Rotation paths and how fast each direction turns (deg/step):
Each turn is a multiple of 5 degrees from 10 to 175, or 0.
Each row of a path follows its step; steps can be skipped.
Rotation 1:
step 0: [ 0.76 -3.33 -0.46  0.06  0.70 -0.21 -0.87 -1.94  0.16  3.67 -2.25 -0.90
 -1.09 -0.78 -1.19 -0.92  2.08 -1.01  3.17  1.38  2.29 -2.77  1.15  0.14
  0.46 -0.94  0.22 -1.74 -1.38  1.95 -2.33  0.35  1.69  2.95 -0.50 -1.58
 -1.75 -3.79 -0.33 -3.19 -2.89  1.33 -1.90 -1.37  1.08  0.31 -0.39  3.12
  0.31 -3.31 -0.35  2.29  2.84  1.38 -2.28]
step 1: [-0.82 -2.39  0.22  0.85  1.36 -1.38  2.33 -0.41 -2.49  0.05 -1.55  0.31
 -0.87 -1.43 -2.10 -4.82  2.45 -0.53  0.75  0.81 -0.97  0.86  0.13  0.98
  0.50 -0.47 -2.08  2.29 -1.13 -0.82 -1.02  3.20  1.97 -2.80 -0.46  0.47
 -1.87 -2.27  0.74  1.76 -3.61  2.80 -2.01 -2.38 -2.25  1.43 -1.63 -0.74
  1.06 -3.52 -1.20  1.92 -0.11  3.90 -0.05]
step 2: [ 1.87 -1.20 -0.24 -0.79  0.62  0.94  5.99 -0.43  2.46 -0.71 -0.77  3.67
 -2.32  0.08 -0.15 -3.04  2.79  2.10  1.54  2.32 -1.58  1.00  1.82  0.29
 -1.89  1.19 -0.97 -0.30 -0.27 -0.87 -1.75  1.38  0.61 -1.72 -1.08 -1.09
 -0.16 -2.74  2.12  0.87 -2.70  0.90  2.80  0.48 -1.76  0.04 -1.71  0.18
 -0.52 -0.42  3.38  2.62  2.54 -2.77 -0.21]
step 3: [-2.85 -3.91  1.43  1.25  3.07 -0.49  0.30 -0.26  0.44  1.39 -0.46  2.34
 -2.19 -1.75  0.33  0.37  0.30 -0.51 -1.99  2.11  0.64 -3.98 -0.41  0.80
  0.62  1.45  1.05 -3.15 -2.74  0.09 -1.66  4.50 -0.62 -0.94 -2.22 -1.00
 -0.27 -0.01 -0.68 -1.79 -3.05  0.49  0.27  1.65 -2.20 -3.11 -1.72  1.17
 -0.25  1.23  1.97  2.91  2.90 -1.39 -0.93]
step 4: [ 0.32 -1.41  2.47  0.13  0.45 -2.14 -1.31  0.94 -1.28  2.58  1.25 -1.04
 -0.53  0.37 -3.79 -0.91  3.37  1.99 -1.45 -1.14 -0.84 -1.47 -1.56 -1.17
  1.22 -0.17  1.04  0.35 -3.96 -1.08 -4.27  3.95 -0.49  1.31 -1.91  2.44
 -2.43 -1.73  1.55  3.03 -0.20  1.41  0.39 -2.47 -1.38 -0.73 -2.81  2.09
  0.54  1.31 -0.30  2.54 -0.47 -1.54  0.98]
step 5: [ 2.19 -4.27  1.28 -0.04  0.80  1.45  1.72  1.95  1.95 -0.65 -0.81  1.80
 -0.44  0.04 -3.16  0.50  1.54 -0.44  2.72  0.95 -3.59 -0.28  2.59  0.99
 -3.17 -1.05 -1.57 -2.08 -4.39 -3.18 -1.18  1.05  0.23  3.41 -1.16 -2.06
 -3.03 -1.43 -1.05  1.64  0.86  0.84  1.79 -1.72  0.88 -0.70 -2.55  0.72
 -0.61  0.09 -1.60 -0.35  0.28  0.49  1.75]
step 6: [-3.29  0.38  1.02 -1.34  1.62  1.32 -0.53 -3.37  2.82  0.29 -2.97  1.04
 -3.69 -0.50 -1.09 -1.60  0.67  0.35 -2.44 -0.69 -0.27  0.32  2.97  3.91
 -0.17 -0.80 -2.61 -2.27 -4.17 -0.34 -0.48  4.53 -2.14  2.61 -0.65 -1.77
 -1.43 -0.97 -0.43  0.13 -0.68 -0.06 -0.40  1.36 -0.82  0.66 -0.17 -2.10
 -1.15 -2.44 -1.69  1.33  0.20 -0.34  2.27]
step 7: [-2.72  1.49  1.03  0.34  0.63 -2.96  1.14 -0.72  0.38  3.36 -0.18  2.24
 -2.86  3.85  0.95 -2.47  2.24  1.78 -0.29 -1.03 -0.78 -1.86 -0.49 -0.74
 -2.12  1.43 -0.56  2.06 -2.83  1.84  0.04  3.13 -1.96  0.10 -0.43 -1.37
 -0.50 -2.27 -2.15 -0.15  1.43 -0.51  2.66 -3.03  0.22  1.97 -1.53 -1.80
 -0.44  1.99 -0.20  3.40  1.00  1.38  3.40]
step 8: [ 1.35 -1.88  0.78  2.34  1.05 -1.60  0.53  1.79  1.22  1.89 -1.43 -0.03
  0.14  0.08  2.47 -0.75 -1.86  2.80  2.52 -3.18 -2.33 -0.55  2.89  0.45
 -1.35  0.93 -2.78 -2.86 -1.59  2.33 -3.47 -0.88 -4.32  0.45 -1.77 -0.15
 -0.74  0.01 -2.07 -0.72  0.75  2.38  1.27 -3.43 -1.50 -2.08 -1.82  0.16
 -1.16  0.67 -0.24  2.71  2.73  0.67  0.37]
Directions:
[ 0.24 -0.07 -0.78  0.12 -0.31  0.00  0.14  0.69  0.02  0.50  0.35 -0.21
 -0.87  0.42 -0.40  0.02  0.05  0.85  0.34 -0.13  0.42  0.01  0.34 -0.47
 -0.17 -0.08 -0.07  1.00 -0.04 -0.93  0.24 -0.13 -0.01 -0.43  0.17  0.91
  0.49  0.37  0.31  0.55 -0.37  0.12  1.19 -0.83  0.62  0.00 -1.14 -0.85
 -0.82  0.18  0.07 -0.53  0.01  0.28 -0.31] => 125
[-0.37  0.51  0.28  0.92  0.41 -0.32 -0.15 -0.29  0.26 -0.18 -0.68  0.44
 -0.87  0.48  0.51  1.28  1.26  0.04 -0.06 -0.09  1.09 -0.52 -0.20  0.03
  0.44  0.35  0.26  0.41  0.02  0.17  0.79 -0.30 -0.28  0.18 -0.48  0.57
  0.07  0.51  0.08 -0.47  0.33 -0.02  0.58 -0.49 -0.45 -0.51  0.43  0.31
  0.59  0.00  0.53  0.37  0.60 -0.40  0.38] => 90
[-0.09  0.45 -0.12 -0.62  0.91  0.33  0.84 -0.49  0.48 -0.19 -0.94  0.80
 -0.11 -0.02  0.18 -0.16 -0.09 -0.58  0.18 -0.11  0.54  0.39  0.30  0.31
  0.34  0.59  0.37  0.41 -0.67 -0.02  0.35 -0.08 -0.13 -1.26  0.70 -0.28
 -0.18 -0.33  0.29  0.38 -0.10 -1.08 -0.16  0.32 -0.08 -0.21 -0.23 -0.20
 -0.69  0.66 -1.02 -0.42 -0.24 -0.94 -0.08] => 90
[ 0.48 -0.14 -0.41  0.23  0.42 -1.08 -0.15 -0.36 -0.47 -0.20 -1.06 -0.64
 -0.23  0.22 -0.89  0.19 -1.15 -0.29  0.05 -0.85  0.05  0.74 -0.07  0.04
 -0.38  0.04  0.34 -0.78 -0.01  0.04  0.59  1.16 -0.02 -0.04 -0.70  0.78
 -0.07  0.51  0.06 -0.24 -0.45 -0.29 -0.42  0.12 -0.74  0.08 -0.05 -0.90
  0.29 -0.13  0.22 -0.46  0.37 -0.06 -0.19] => 140
[-0.87 -0.64 -0.22  0.29 -0.36 -1.03  0.65 -0.17 -0.19 -0.02 -0.01  0.30
 -0.57 -0.19  0.75  0.13 -0.53  0.07 -0.21  0.02  0.17  0.57 -0.34 -0.25
  0.15  0.24  0.01 -0.36 -0.23  0.42 -0.26 -0.13 -0.13 -0.07  0.84 -0.11
 -0.20  0.34 -0.47  0.50  0.09  0.16  1.36  1.30  0.02  1.17  0.20 -0.43
 -0.14  0.18  0.83  0.89 -0.47 -0.25 -0.16] => 80
[-1.43 -1.18  0.29  0.20  1.08  0.09  0.06 -0.14 -0.69 -0.21 -0.30 -0.20
  0.70 -0.47  0.67  0.19  0.06 -0.70  0.33  0.16 -0.94 -0.44 -0.42  0.18
 -0.80  0.42  0.05  0.51  0.29 -0.76  0.64  0.10  0.50 -0.33 -0.38 -0.02
  0.50  0.64 -0.42 -0.07  0.08  0.28  0.28 -0.40 -0.07 -0.21 -0.07 -0.30
 -0.42  0.33 -0.25 -0.24 -0.48  0.59  0.58] => 170
